128 stands for zero in the data rows.
Some points, one per row:
[129 102 121 102 146 123 113 163  90 130 125 164 124]
[117 130 105  96 143 116  92 122 123 105  90 160 137]
[ 71 146  91 170  93 111 135  96 178 181 129  86 166]
[114 113 179 145 154 186 151 108 205 170 128 109 142]
[ 99  95 190 165 125 186 168 104 150 163  81 110 135]
[132 119 140  95 144 123 117 166  73 125 133 223 121]
[133 107 132 103 164 127 120 105 121 114 115 126 112]
[205 149 132 107 131  98  80 150 108  77 110 114 138]
[149 119 120  99 131 182  95 130 110 158 106 186 127]
[135 157 119 117 117 131  74 125  89 142 139  85 131]
[114 112 104 140 176 186  88 142 102 145 117 113 125]
[159 135 126  82 147 117 122 148  82  96 130 110 135]
[114 109 120 114 151 108 118 163 117  91 100 140 123]
[148 169  92 157  80 136 101 134 127  55 140  61 108]
[108 111  75 128 136  98 135 130 155 156 142 152 160]
[154 101 119  91 130  76 125 166 109  83 118 124 107]
[146 105 141  31  71 141 113 136  98 147 127  96 116]
[190 138   0 173 128  65 238  84 202 136 141  91 109]
[ 83 142 164 168 134 170  69 121 160 112 129  99 147]
[152 125 146 140 144  93 138 108 151 129 127 148 152]
Here are 13 more points, each followed by its number:
[149 138 135 131 165 115 164 140 151 150  84 138 120] 0
[ 89 130 174 129 121 135 116 123 125 123 113  76 128] 1
[ 91 144 129 115 144 121  91 131  90 114 102 121 118] 2
[112 115 154 121 111 132 103 145 124 161 118 181 126] 3
[136  80 110 150 106 116 139 104 173 134 132 166 155] 4
[112 172 133  73 106 103 107 136 101 144 112  38 103] 5
[177 104 137 146 158 120 135  82 161 190 120 171 174] 6
[189 117 139 102 128 107 114 183 114  81 139 114 100] 7
[140 169  79 193 150 128 115 147 103 100 148  92 117] 8
[115 218  98 183 145 178 122 120 119 128 173 119  88] 9
[ 95 132 131 105 100 157 108 150 110 118 198  87 116] 10
[108 106 188 162 121 178 216 109 153 162 120 175 142] 11
[159 127 127  64 139 137 109 182  98  88 100 129  29] 12
Which of these numbered points is nearest to each point below by angle, seen from the average point of the first points? Its number follows each.
[131 124 124  91 135 114 125 155 117 121 115 153 113] > 12
[116 136 202 188 188 170 188 108 100 174 127 164 121] > 11
[133  99 106 112 133 126 134  84 106 166 117 156 154] > 6
[128 112 137  97 134 126  78 116  91 102 130 127 131] > 2
[114  85 100 124 105 124 137  98 158 140 128 249 198] > 4
[ 83 121 129  87 131 109 116 206 109  93 112 107 114] > 12
[135 113  74 147 155 102 142 142 181 214 110 160 157] > 6
